Each row is where one point has got to under a steady rotation. How many ticks took it there?
The counts run from 0 to 669.
[ 26.1  12.0 -54.7 -15.9  -6.9  -9.0 -23.0 -13.1 -14.1   0.2  -7.9 -10.8
  21.6   1.8  14.8  29.0  -1.1  10.2   6.7  -3.0  -9.5  -7.0  26.3  18.4
   0.0   0.5   7.4 -16.6 -27.8  17.1 -11.9   8.9   5.2 -45.6  16.6  17.3
   0.9  15.2  -7.3  16.8  13.7  10.7  15.0 -26.2  18.6  -3.1  20.4  25.6
 -11.4  13.7 -10.5 -16.8   2.4  13.1  -1.4 -12.6  -5.9  31.2 -13.6] : 577
[ -7.4  -4.9 -17.3  33.9   2.6 -11.2 -28.2  -1.8  11.7   4.6  16.5 -19.8
   7.2 -29.7  -6.2  12.2  -1.0 -12.0  20.2 -13.2  15.1  46.8  36.8  32.1
 -11.6 -24.9  14.6  12.9  13.6  18.0 -25.6  -7.8   1.7  -8.8 -12.3 -28.5
  -8.9  24.6 -15.4  12.0   9.9   7.6 -17.8 -11.3  15.8   1.6   0.2  36.5
 -19.3  -2.8  -8.8  -5.1  10.5 -20.5   6.9   1.4  -4.1  18.5  -6.4] : 87
[ 13.8   1.4 -22.1  39.4   9.1 -18.6  -2.8  -4.8   1.6   2.7   1.4  -2.0
   2.3 -17.3 -15.7  -9.5 -42.5 -35.5  27.1   0.2  15.9  33.7  18.4  11.4
   7.6  -4.6   5.3  14.7   3.4  18.7 -13.7  -6.0  -5.8 -24.5 -13.7  -4.9
  -1.7  10.3 -11.1  13.7  14.4  19.8 -26.3 -30.7   6.2  -4.4  12.2  23.2
  -7.4   8.2 -11.5  -0.4  42.8 -21.7  15.0 -14.1  20.9  22.3 -17.0] : 630
[ 32.9  -3.1 -33.4  -9.9   3.8  -3.0 -37.4   1.7  -7.3 -11.7 -22.5   4.0
  14.6  13.0   7.6  17.3 -11.3  -7.2  -1.6  -5.7   6.0  19.3  46.3  18.2
  -7.3 -17.5   0.7  -6.6 -14.3   8.1 -18.5  20.3   1.5 -25.6  13.8   9.9
  -0.9   7.3 -37.3  12.9  -4.4 -11.6   0.0 -43.2  11.1   6.5   3.9  38.7
  14.1  15.0   1.0 -14.6 -15.2   0.0  -3.1  -9.2  16.2  34.0  -9.4] : 481
[  9.2 -27.0 -30.1   3.8   9.5   0.1 -19.3  16.1 -16.6  16.6  15.2   1.1
  -3.2  -7.8   6.2  26.9  21.3  -8.6   4.3  -1.3  13.2  -0.7  16.5  31.2
   3.4 -14.5  -2.6   0.7 -20.6   1.8  -8.0  -9.9   9.9 -62.3  14.9 -19.2
   2.0  20.5   2.0  12.8  15.3  24.9   2.1   6.1  -3.5 -11.0  22.5  36.5
 -12.5  18.2 -24.5 -41.2  -0.8   1.3  18.5 -11.3   9.7   6.3 -19.5] : 178
[ -5.7 -17.7 -15.9  12.5  -7.4  -4.1 -19.6  -7.7  -5.7  -1.1   9.8 -21.5
   9.0 -16.6   9.7  43.6  10.4 -11.9  17.8  -8.4  -4.3  13.9  24.9  33.1
  -0.9  -5.5   5.9   6.9   0.4 -14.1 -11.8  -7.4  -0.3 -29.1   2.5   6.8
 -11.6  49.6 -24.2   7.0  33.3  20.2  -7.2 -20.7  29.9  -5.1   5.7  40.4
   8.1  -3.1 -15.9 -27.4   5.1  11.5   8.4  -3.7  -0.9  -2.3 -28.7] : 181
[  7.4  30.0 -38.2   5.8   1.3 -13.9 -12.4 -15.8  -7.6   9.8 -31.7   6.5
  22.3 -13.3  16.8 -12.7 -17.3   3.6  27.4   7.3   1.4  -3.0  16.9  27.8
   7.1  12.5  19.6  23.4 -14.3  34.5  -9.4  -6.8  -3.4 -21.8   3.4 -12.1
  -9.6   1.6   2.3   9.9  20.2   5.7  -6.7 -16.6  29.9 -18.6  24.1  27.3
  16.2  16.1   1.7  -3.0  32.6  -8.4  29.7 -25.7 -14.5  28.3 -27.3] : 419
[  7.0   5.3 -36.8  22.8  -2.9 -16.0 -13.1   1.4  -1.1   7.4   6.7 -32.3
   1.7 -30.9 -28.1  17.1 -27.3 -11.9   4.0   1.8   0.8   9.3  37.5   5.2
   4.0  -9.2   6.4  13.2   4.3   1.7 -33.6 -13.2  -3.3 -30.0  -5.7  -1.4
 -15.8  13.4 -29.7   0.8  20.6  27.8  -7.3 -41.1   3.5  -0.7   7.3  28.9
  -6.9   3.9  11.7   0.2  12.2   5.4  -2.9  -2.5  20.8  25.1 -30.4] : 74
[  0.1  -1.0 -16.4  27.9  -4.6  -9.1   0.2  -1.6 -29.2  -9.5   8.2  -8.0
   9.7 -13.0   3.6   2.9 -17.6 -14.9  35.6 -14.4   7.7  25.6   8.2  22.4
  23.0  28.6  21.3   3.9 -11.5  35.0  -9.6  -8.1  14.5 -42.7  -1.3   2.8
  -7.9  25.5  -7.0  23.8   5.9  23.9 -16.2 -12.0  16.3  -2.8  25.7  19.6
 -21.8  -4.7 -31.1  -3.8  37.4 -22.3  13.3  -4.8   6.9  18.3   0.9] : 533
[ -7.0  32.5 -29.1 -13.5 -10.4  -6.6 -19.6  -2.4   3.7  17.5  13.9   2.9
  27.1   3.2 -13.9  19.5 -10.5   7.7  14.8 -26.3  11.6  12.1  23.6  23.6
  -5.4  -4.0  17.8  -8.7 -22.7  35.6 -37.7  -9.9 -13.8 -21.4  25.6  -3.9
  -9.1   4.5   7.7   2.9  -8.4  11.4 -22.5   5.2   6.5   6.0  35.3  28.5
 -17.9  13.7  22.6  -4.6   7.5 -14.6  -3.3  -3.0 -22.4  30.6  17.7] : 655
[ 18.1   1.1 -18.3 -26.7   7.2  12.2 -24.0   1.8  -9.5 -16.8   2.3  24.6
   9.5  29.3  11.7  36.2   4.3  -2.9   8.6 -23.0  12.8   3.4  17.0  20.1
   1.2  -4.0   8.6 -25.9 -31.5   5.9 -19.9 -10.4  14.4 -45.5  35.8  11.9
  -3.4   1.0 -11.6  14.6 -20.6  24.4 -26.2 -12.0  11.4   2.5  25.6  42.8
 -15.7  15.6  -7.0 -21.0  -7.3   8.7  -2.5  -1.0  13.4  10.4  10.0] : 253
[ 15.4  14.2 -35.3  -7.5   4.9 -27.9 -44.2   7.9  -5.4  -6.4  -7.6   4.5
  27.2   3.6   2.9  23.0 -20.5 -16.5  14.5  -9.4   5.5  13.1  15.6  43.1
  -3.8   1.0  30.0  15.5 -13.6  27.0 -14.7  11.1  10.2 -15.7  18.5  -4.9
 -10.7  27.2 -26.8  10.7  -3.3 -24.5  -7.8 -23.7   6.5  -2.8  17.9  38.9
   2.6   2.4  -6.6   5.6 -13.3 -23.8  13.7 -12.5  -9.8  14.5  -2.8] : 97
[  3.4  15.5 -22.0  -8.1 -29.4 -11.9 -28.5 -24.1 -11.8 -13.6 -14.1  -6.9
  13.3  19.6  13.2   7.9  -0.3   1.7  30.4 -13.8 -12.8  23.9   9.9  21.8
  21.2  30.6  10.3   6.6 -20.9  43.3 -11.3  -6.2   6.8 -36.0  16.6  11.1
   1.0  17.3 -11.1   2.9  12.2  15.9  -9.7 -27.3  28.2   9.1  12.6  33.9
 -14.2   8.3   4.5   4.8  13.2   1.3  13.2 -21.7  -2.4  29.1  -3.8] : 438
[ -0.5   3.4 -30.7  13.6   0.5  -2.3 -10.6  13.3 -29.3   5.2  -5.7  16.4
  -3.8  -3.4  -9.2 -12.5  -6.2  -4.3  -5.0  10.1  29.7  14.8  45.0  18.9
  19.4 -10.8  -4.7  29.4  -2.3  15.0 -22.0 -13.5  12.2 -36.8  12.4 -38.9
  -2.1  -5.1 -12.5  -1.0   0.0  10.0  -8.0 -16.2   0.3  -2.6  13.8  29.6
  -2.6  12.6   6.6  -7.4  -0.1 -18.9  37.9 -13.7  22.7  27.2 -38.1] : 188
[ 18.8   3.6 -29.7  12.3   0.7  10.7  11.4  -7.3 -33.9   1.6  -6.6  24.0
  -7.3  -5.3 -19.6   2.4  -5.6  12.6  -2.5  11.6  24.5  -3.9  41.3  15.0
  27.8  -9.5 -19.4  11.1 -20.3  21.1 -26.7  -9.1  -2.7 -50.7  16.2 -12.7
  -6.6 -16.5   2.0  -1.0  11.8  19.4 -11.4 -29.4  11.4   1.9  18.9  18.0
   4.6   8.4   2.4 -10.9   4.3  14.2  15.9 -23.4  10.2  35.2 -12.7] : 573
[-16.9  26.6   0.5   4.6  -6.5  -5.8  -2.4 -15.1   9.3   6.7 -16.4   8.3
  17.6  -4.9  -3.4   2.0 -23.0  -2.9  28.9  -8.9   1.7  24.7  22.3  25.5
  22.7   0.6  17.1  27.4 -13.0  28.5 -33.7 -16.5 -29.5  -7.9   0.4  -4.1
 -25.9   1.1  -8.7  -5.5  25.5  17.0 -37.6 -14.5  36.5  -5.6  18.2  42.7
  14.0  -2.6  32.0  14.0  23.8  -4.1   2.4 -20.0  -8.6  23.2  -5.8] : 14
[ -2.1 -21.1 -21.7  15.8  19.9 -18.0   6.6   5.8 -29.7  15.7   7.2   3.9
  16.0 -19.3  -5.8   8.9 -34.6 -26.1   9.2  10.1  18.0  -1.0  11.0  20.3
  30.6   1.8  19.0  23.1 -20.4   7.3 -24.5 -19.8  -0.9 -37.9   0.3  -5.7
 -15.4  21.3  -9.2   9.7  34.3  12.0  -7.3  -3.7   1.7 -12.0  38.5  29.3
   7.6  -2.5  -4.6 -15.1  11.3 -21.7  24.3 -12.4  13.9   8.8 -33.6] : 306
[  0.8   5.4 -26.1  14.8  16.6 -17.1 -19.6  -2.1   3.4  17.7  -3.0  -5.9
  11.4 -26.0   4.4  -5.3 -10.0  -3.9  14.9   8.5   5.1  20.2  15.2  22.0
   2.5 -13.1  20.3  17.0 -11.2  33.2 -26.9 -19.2  -9.9 -33.1 -15.0 -40.4
  -9.9  -1.8   4.2   4.6  34.6  37.1  -2.3   4.2  11.2  -8.7  12.7  41.6
 -17.3  -1.4  -6.9  -3.0  25.3  -9.7  17.6 -15.2   6.6  19.5 -31.0] : 303
[ 10.2  -5.9 -21.5   8.4 -14.6 -15.1 -20.6 -25.5   3.1  -3.3   5.2   3.1
  16.1   2.8  13.2  27.0  -7.0  -8.3  36.7 -16.7   1.3   7.2   3.5  25.7
  17.7  37.5  24.0   0.6 -13.7  27.7 -10.6 -17.1  20.0 -30.0  14.0   1.2
  -6.1  18.9 -11.8  20.8  13.0  16.1 -38.4 -32.3  29.2   9.6   4.5  29.3
 -25.8  -5.8 -27.3  -1.9  14.8  -6.0  17.5   1.7  -9.3   7.4  -6.2] : 223
[ 26.4 -16.4 -36.6  -6.7  14.1  -2.8 -15.7  -4.8  -6.4  -1.5 -14.6  11.4
  22.2 -20.0  15.8   1.0   5.0  19.3   2.2   3.4  10.2  -8.1  45.1  37.6
  14.5 -10.8   3.1   7.6 -17.9  33.6 -11.8  -4.3   2.2 -32.8   4.2 -29.5
  -4.6 -11.2  -6.4  10.1  23.1   1.2   2.0 -19.6  17.5  -4.6   9.6  37.2
  -1.3  -0.8 -27.5  -6.9 -10.4   3.9  14.2 -11.3 -16.2  32.7 -27.5] : 591
[ -7.6  29.0 -18.2   5.5  -4.3  17.3  -9.4 -11.4   2.6   8.2  12.3  26.3
   3.4  -3.8  -3.6  25.2  15.4  19.8  -0.4  -9.0  18.9   8.8  33.2  21.5
   0.5  -0.3   6.6   6.2 -16.7  32.2 -37.4 -20.4  -2.6 -24.4  23.5 -30.4
 -21.2 -15.8   6.2  10.4  -4.5  31.4 -36.6  -8.8  38.8   5.9  24.9  26.0
 -11.6  -0.1   1.9  -0.7   0.7  15.8   9.9  -1.7 -11.5  19.8   4.3] : 144
[ 15.8  25.4 -42.2   1.4  10.5   2.1 -21.6   9.6  -6.1  15.2 -17.5  -7.5
   9.5 -16.5 -15.8   4.3   3.8  -5.2   0.5   2.8  18.3   4.1  52.5  35.5
 -24.2 -41.3 -13.9  10.7   3.1  -0.2 -10.9  12.5 -18.0 -28.8  13.5 -13.7
  -8.2   4.5   2.0  -4.0  -1.3  -7.0  -9.9  -7.2   0.9  -9.6  25.4  38.6
  25.2  33.8  21.3  -8.3  18.2  -0.9  10.6 -21.2  -4.2  23.5 -14.1] : 387
[ -3.4   3.8 -34.6   7.3  -0.2 -16.4  -5.2  12.4   2.9  22.9   4.9  -7.6
  13.5 -22.3 -30.1   7.4 -29.8 -12.5  11.3   1.9  15.4  -0.9  19.9  19.4
  11.7 -17.7  10.5  23.7  -9.1  11.9 -28.6 -22.1 -18.1 -29.3   1.2 -26.8
  -8.9   7.8  -5.1 -14.8  27.2  14.0 -12.4   5.2 -15.4  -0.9  19.1  41.8
   0.4  14.2  29.3  -6.1  12.1 -18.2  26.2 -14.1   6.4   9.2 -32.3] : 614
[  2.7  10.4 -14.3  14.1 -10.0 -31.8 -29.9  -7.3  14.9   5.0  14.1  -5.7
  14.6   3.9 -18.5  34.9 -38.1 -42.3  25.4  -9.8   7.0  31.6  11.3  13.9
  -3.4   2.2  23.1  15.2 -19.2   0.8 -33.4  -6.1  -5.8 -16.8   3.2  15.5
 -19.0  30.7 -28.9   5.8  10.8   7.0 -21.0 -30.8   2.8  -0.2  15.5  39.3
  -1.2   1.8  17.2  -7.2   9.4 -12.1   9.0 -11.5  17.3  14.7  -4.3] : 213
[ -9.7   6.4 -18.8 -15.5  17.5 -13.4 -16.1   4.5 -18.7   7.6   1.5  28.0
  27.9   6.8  26.4   5.5 -25.0  -7.3  10.0  -6.8  14.6   6.0   5.3  29.5
  21.9  15.4  35.0  11.8 -31.9  40.5 -27.1 -14.6   8.6 -26.1  18.4 -13.9
 -21.8   6.0 -16.1  12.8   1.6   4.1 -10.5   3.3  17.2  -8.1  32.8  36.9
  -3.8  -5.7  -4.5  -9.6  -4.0 -28.3  29.3  -7.9   1.3  15.4 -10.6] : 422
[ 10.1  -8.3 -15.8 -23.2   1.7   4.1 -11.3  -0.5  10.1  11.1   1.7   8.7
  21.3  -5.5 -17.2  32.2  -7.8  -2.3   2.5 -13.9   5.1   0.9  38.0  26.4
   5.9 -33.4  -6.2  -3.9 -18.4  -8.8 -26.6  -9.8 -26.7 -36.2  20.4   8.7
 -12.9   0.7  -8.5  -8.6  17.1   9.5 -35.9   1.5  -0.4   1.6  13.2  53.8
  22.3  14.0  30.6 -20.4  -1.2   6.7 -10.7  -4.6  -9.3   5.1 -12.8] : 368
[ -6.6  31.5 -13.8  24.1 -18.6 -11.7 -20.1 -14.2  14.5  17.3  24.7 -18.9
   7.5   0.7 -10.2  28.1  -2.7 -23.9  30.0  -5.5  -0.6  35.7  11.7  26.8
 -13.7  -4.7  12.7  16.5 -19.8  10.5 -18.0 -11.9 -17.3 -12.0   6.4   6.3
 -11.1  38.2   5.7  -1.4  18.2  19.5 -18.2  -5.9  15.5  -3.3  25.1  27.9
  -0.2  15.9  22.3  -7.5  31.4  -6.5   3.7 -27.7  -0.7  13.9   4.2] : 428
[ 26.9   0.1 -37.7 -21.8  -1.6  -6.6 -29.3 -11.0  -2.2  -4.8 -11.0  -5.5
  23.7  12.0  24.1  25.7   2.3   4.5   8.2 -10.5  -5.4  15.6  26.5  17.9
  -9.3 -12.7   9.8 -21.6 -31.1  21.0 -16.7  11.7  -4.5 -40.4   8.8  11.9
   2.1  11.2 -11.5  19.5  12.0  12.6  20.1 -20.0  19.5  -5.1  18.1  40.7
 -13.4  14.5  -7.1 -23.0  -0.4  15.4  -6.5  -8.0   2.9  30.6  -8.1] : 578
[  3.1  10.1  -9.7  24.1 -17.9  -3.1  -7.2  -9.2  18.6   6.1  11.1  -7.9
  -0.8 -18.6 -11.0   5.7   7.2 -18.2  42.5 -20.1  13.0  38.0  23.3  30.8
  -8.1 -14.4  -0.6  -0.6 -11.7  29.3  -9.5 -11.4 -10.1 -23.2   0.2  -7.4
   1.4  12.0  25.5   3.3   8.9  21.3 -40.0   9.8  13.7  -6.0  22.1  28.4
 -14.4  19.7  -5.0 -13.9  45.0 -14.1   9.8 -16.8 -12.2  16.5  12.8] : 643
[ 11.8   3.3 -17.3  21.5  14.6   3.9  11.1  -2.0  -8.2  11.7  38.4  18.8
   4.6 -10.5  -8.3  38.0 -12.3 -26.2  15.0  -8.6  26.4  11.7  11.3   9.9
  -4.3  -3.5   8.8 -13.1 -21.9   1.6 -23.9 -19.0  -2.6 -38.8  11.4  13.4
 -23.5  12.1   4.6  27.3   1.4  30.9 -38.8  -4.1  14.4  -4.5  36.4  16.9
 -15.7   5.7 -14.5 -28.1  29.5   1.9   4.6   5.9  10.0   6.6   9.8] : 659
[ 24.0  35.8 -42.8  -5.4   7.6   6.6  -6.5 -10.6   3.9  20.6  -5.8  29.9
  15.3   5.9   3.4   7.6  -0.2   3.4  -1.5   7.8  14.5   4.6  24.8  19.1
  -9.7  -9.8   5.3  -4.9 -35.9  31.1 -31.4   6.8  -9.8 -26.8  19.1  -8.9
 -13.8 -19.4  10.7  11.5  -2.2  12.2  -9.4 -11.8  19.1 -14.4  38.6  21.1
   3.0  21.1   7.7 -15.2  20.2   6.6   6.9 -22.5  -4.1  35.9   2.8] : 559
[ 26.0 -13.3 -41.2   1.6   7.9   1.2 -32.4 -23.7  10.7  -6.3 -13.7   5.7
  10.9  -7.2  27.5  25.3  24.7   7.7  10.5  -3.7   6.7   4.3  39.3  36.5
 -13.1 -16.0   1.5  -5.4 -11.2  13.2  -1.8   7.5   8.3 -24.5   1.7 -18.9
  -1.0   5.8  -3.0  18.6  13.7  -6.3 -10.1 -26.3  27.0  -6.7  -3.0  38.2
   8.7   4.7 -35.2 -26.1  -7.7  13.6  14.4  -7.3 -14.6  23.4 -16.4] : 66
[  6.1 -11.0 -14.8   1.5  14.2   8.0  -6.1 -14.4   1.4   6.8  -3.3  -2.3
  11.1 -24.3  24.7  13.7  14.7  13.3  14.5  -1.9   1.8  14.3  33.4  23.2
  -1.2 -24.0   6.3 -11.3 -18.7  18.4 -15.1 -16.1  -6.8 -42.1 -10.6 -19.0
  -4.3  -3.1   6.6  19.7  32.7  42.0 -11.0   2.2  29.7 -13.3  11.2  40.3
  -7.4   3.1 -25.5 -23.7  13.2  15.2   1.0  -4.4  -8.8  16.3 -22.4] : 164
[ 28.3  -2.1 -47.1  16.7  12.0 -18.9 -32.1  14.7   2.5  13.1   2.9 -19.9
   7.1 -25.9 -13.2  18.8  -1.0 -21.0  14.2  -4.2   5.2  15.8  15.7  34.5
 -19.5 -26.8  10.1  -2.6 -11.9  10.4 -10.4   3.4  -7.4 -33.8  -0.3 -14.3
   5.5  27.2   6.8  12.4  12.0   4.7   1.1   2.5 -12.3 -10.4  19.6  40.3
 -16.4  21.7 -24.6 -16.7  23.9 -14.8   3.7 -16.9  -6.2  10.0 -10.3] : 503
[  5.2   9.5  -8.6  21.9  -5.9  14.2  -4.2  -6.6  -0.9  -4.5  11.5 -14.6
   1.5 -18.5 -11.7  19.8  13.5  -4.9  24.5 -23.8  10.3  41.7  59.3  27.9
  -9.6 -34.4  -7.1 -20.1  -0.4   9.4 -23.9  -0.8 -17.4 -25.2   0.4   1.8
  -4.2  15.2   2.4   8.9   6.0  20.8 -33.3  -2.6  18.3  -8.7  16.2  30.1
  -1.6  22.9   2.8 -13.8  27.5   2.4 -16.1  -1.5  -5.0  21.8   8.2] : 258
[  8.2  -0.7 -49.0   4.3   6.4 -15.5  -3.9   0.0 -11.2  15.7 -16.4   7.8
  17.5 -16.6  -4.1   9.2 -38.2 -18.2  16.8   6.3  13.9 -24.0  15.9  11.9
  15.7   9.7  13.2  24.2   1.1  -0.9 -10.0 -18.5  10.4 -31.7  11.5  -6.2
 -14.4   7.1 -24.2   1.8  15.6   7.2 -20.5 -32.2   9.6  -7.6  14.1  34.5
  12.9   2.3  -3.6  -7.7  11.3  -5.1  37.3 -10.4   0.8   5.2 -44.4] : 93
[-28.5  -4.8  14.3  17.1  15.3   5.0 -19.8  10.0  -1.1   0.8  16.8  10.7
   3.8  -5.0   5.6  28.4  -1.3 -22.1  16.6  -5.5  16.0  40.0  16.7  28.9
   0.4 -12.0  21.6  16.6   0.3   8.5 -31.2 -24.5  -0.5 -15.5   4.5 -21.8
 -19.7  19.3  -8.8   7.5   6.1  32.0 -32.5   8.9  24.9  -4.9  17.5  51.8
  -4.9  -7.1   5.8 -13.3   9.1 -16.2  19.3  -3.5  22.5 -13.3 -12.7] : 412
